[[-50 -19]
 [ 18   7]
 [-22  14]
 [ 40 -20]
 [-61  20]
 [-29  64]
 [ 17  22]
 [ 21   2]]
->
[[-50 -19]
 [-22  14]
 [-61  20]
 [ 17  22]]

[[-62  54 -62  59  57 -62  60  63 -59 -62 -62  45 -55  58]
 [ 62  50  45  15 -64  49 -58  41  32  -1 -56  13  63  -9]]
->
[[-62  54 -62  59  57 -62  60  63 -59 -62 -62  45 -55  58]]

[[ 68 -37]
 [-55  52]
 [ 45 -55]
 [ -6   0]
 [ 62 -36]
 [ 20 -11]
 [ 68 -52]]
->
[[ 68 -37]
 [ 45 -55]
 [ 62 -36]
 [ 68 -52]]

[[-43  64  44   3 -45 -40]
 [-57 -40  25  10  32 -47]
 [-23 -47 -24 -10 -68 -29]]
->
[[-43  64  44   3 -45 -40]
 [-23 -47 -24 -10 -68 -29]]

[[  3 -74 -37   9]
 [ 11  12   4   4]
 [  4  -5   0  -7]
 [ -5  10   1  -5]
 [  1   7  -8  -2]
 [  2   0   3  -4]]
->
[[  3 -74 -37   9]
 [  4  -5   0  -7]
 [  1   7  -8  -2]]

[[-13  66 -15   0  14  48  19]
 [ -9  15   0 -21   4 -12  -3]
 [  7  23 -16 -21  -3   6  -1]
 [ -5  17   7 -12   6 -20  29]
 [  5  33 -16 -16   3  21  15]
 [ 14  33   9 -22   9   7  26]
 [-25  12  19   0   6 -28  23]
 [-13  49  26  -7  25   5  32]
 [ -2 -23  15   2 -18 -45  34]]
->
[[-13  66 -15   0  14  48  19]
 [  7  23 -16 -21  -3   6  -1]
 [  5  33 -16 -16   3  21  15]
 [-25  12  19   0   6 -28  23]
 [ -2 -23  15   2 -18 -45  34]]
---
[[-16 -37  -8  23  37  56   4 -20  -4]
 [ -5  75 -17  36   6 -34 -16  12 -20]
 [-20 -30 -14  26  37  49  -1 -26 -14]
 [ 33 -53  44 -15  17  56  43   5  39]
 [-11  73 -25  38  10 -36 -21  -1 -35]]
->
[[ 33 -53  44 -15  17  56  43   5  39]
 [ -5  75 -17  36   6 -34 -16  12 -20]
 [-11  73 -25  38  10 -36 -21  -1 -35]
 [-16 -37  -8  23  37  56   4 -20  -4]
 [-20 -30 -14  26  37  49  -1 -26 -14]]

[[ -4   7 -20   5 -28  -7   0   0  12 -16 -24 -20  -4   9  61 -17]
 [ 14  -5   2   2 -33   5   4 -12 -17  -1  -3   2  15   4   1   9]
 [  0   3 -13   3 -22  -4   1  -2   5 -11 -15 -12   0   6  38  -9]
 [ 22 -10  13   0 -36  10   5 -17 -31   5   6  13  24   2 -26  20]]
->
[[ 22 -10  13   0 -36  10   5 -17 -31   5   6  13  24   2 -26  20]
 [ 14  -5   2   2 -33   5   4 -12 -17  -1  -3   2  15   4   1   9]
 [  0   3 -13   3 -22  -4   1  -2   5 -11 -15 -12   0   6  38  -9]
 [ -4   7 -20   5 -28  -7   0   0  12 -16 -24 -20  -4   9  61 -17]]

[[ 11 -13 -27  19  -5]
 [-80  31  65 -17 -24]
 [ 24   2  15 -34  27]]
->
[[ 24   2  15 -34  27]
 [ 11 -13 -27  19  -5]
 [-80  31  65 -17 -24]]

[[-67 -50 -65]
 [ 69  52  67]
 [-22  68  66]
 [-40  70 -55]
 [-60  67 -67]
 [ 57  66 -67]
 [-66 -65  18]]
->
[[ 69  52  67]
 [ 57  66 -67]
 [-22  68  66]
 [-40  70 -55]
 [-60  67 -67]
 [-66 -65  18]
 [-67 -50 -65]]

[[ 26   2  71  -8  12 -20  32 -12   2  28  12  33 -10]
 [-31  28 -39 -23   8  26 -11 -20  -3  13 -23  16  57]
 [ 41  -7  22 -10 -19  -1  77 -24  21 -25  13  17  13]
 [ 58 -28   8  20 -21  53   2  33   9   3  -7  13 -10]]
->
[[ 58 -28   8  20 -21  53   2  33   9   3  -7  13 -10]
 [ 41  -7  22 -10 -19  -1  77 -24  21 -25  13  17  13]
 [ 26   2  71  -8  12 -20  32 -12   2  28  12  33 -10]
 [-31  28 -39 -23   8  26 -11 -20  -3  13 -23  16  57]]

[[-58 -17  65   0 -24]
 [-13   1   7  -4 -49]
 [ -2   1   4   1   0]
 [-10  57  -2  59  14]]
->
[[ -2   1   4   1   0]
 [-10  57  -2  59  14]
 [-13   1   7  -4 -49]
 [-58 -17  65   0 -24]]

[[ 46  39  39 -28  30   1 -40 -27 -55 -30]
 [-46 -41 -40  27 -29  -2  41  26  56  30]
 [ 64  48  45 -23  13  17 -27 -28 -64 -24]
 [ 22  49  48  27 -34  63 -42  23 -35  26]
 [ 14  47  48  34 -34  63 -46  30 -30  32]]
->
[[ 64  48  45 -23  13  17 -27 -28 -64 -24]
 [ 46  39  39 -28  30   1 -40 -27 -55 -30]
 [ 22  49  48  27 -34  63 -42  23 -35  26]
 [ 14  47  48  34 -34  63 -46  30 -30  32]
 [-46 -41 -40  27 -29  -2  41  26  56  30]]

[[ 52  20  43 -16  49  -1 -28  12   8  14]
 [-41  22  32  -1  28  -4  26  20  28  17]
 [ 22  49  47  -9  49 -12 -18  38   6   6]
 [ 55  34  48 -16  54  -6 -34  23   4  10]
 [ 61  20  41 -15  48   0 -31  13   5  13]
 [ 58  23  43 -16  50  -2 -31  15   6  13]
 [-39  48  30   8  25 -10  23  42  17   6]
 [-37  23  -7  32 -13  12  43  24  12   4]]
->
[[ 61  20  41 -15  48   0 -31  13   5  13]
 [ 58  23  43 -16  50  -2 -31  15   6  13]
 [ 55  34  48 -16  54  -6 -34  23   4  10]
 [ 52  20  43 -16  49  -1 -28  12   8  14]
 [ 22  49  47  -9  49 -12 -18  38   6   6]
 [-37  23  -7  32 -13  12  43  24  12   4]
 [-39  48  30   8  25 -10  23  42  17   6]
 [-41  22  32  -1  28  -4  26  20  28  17]]
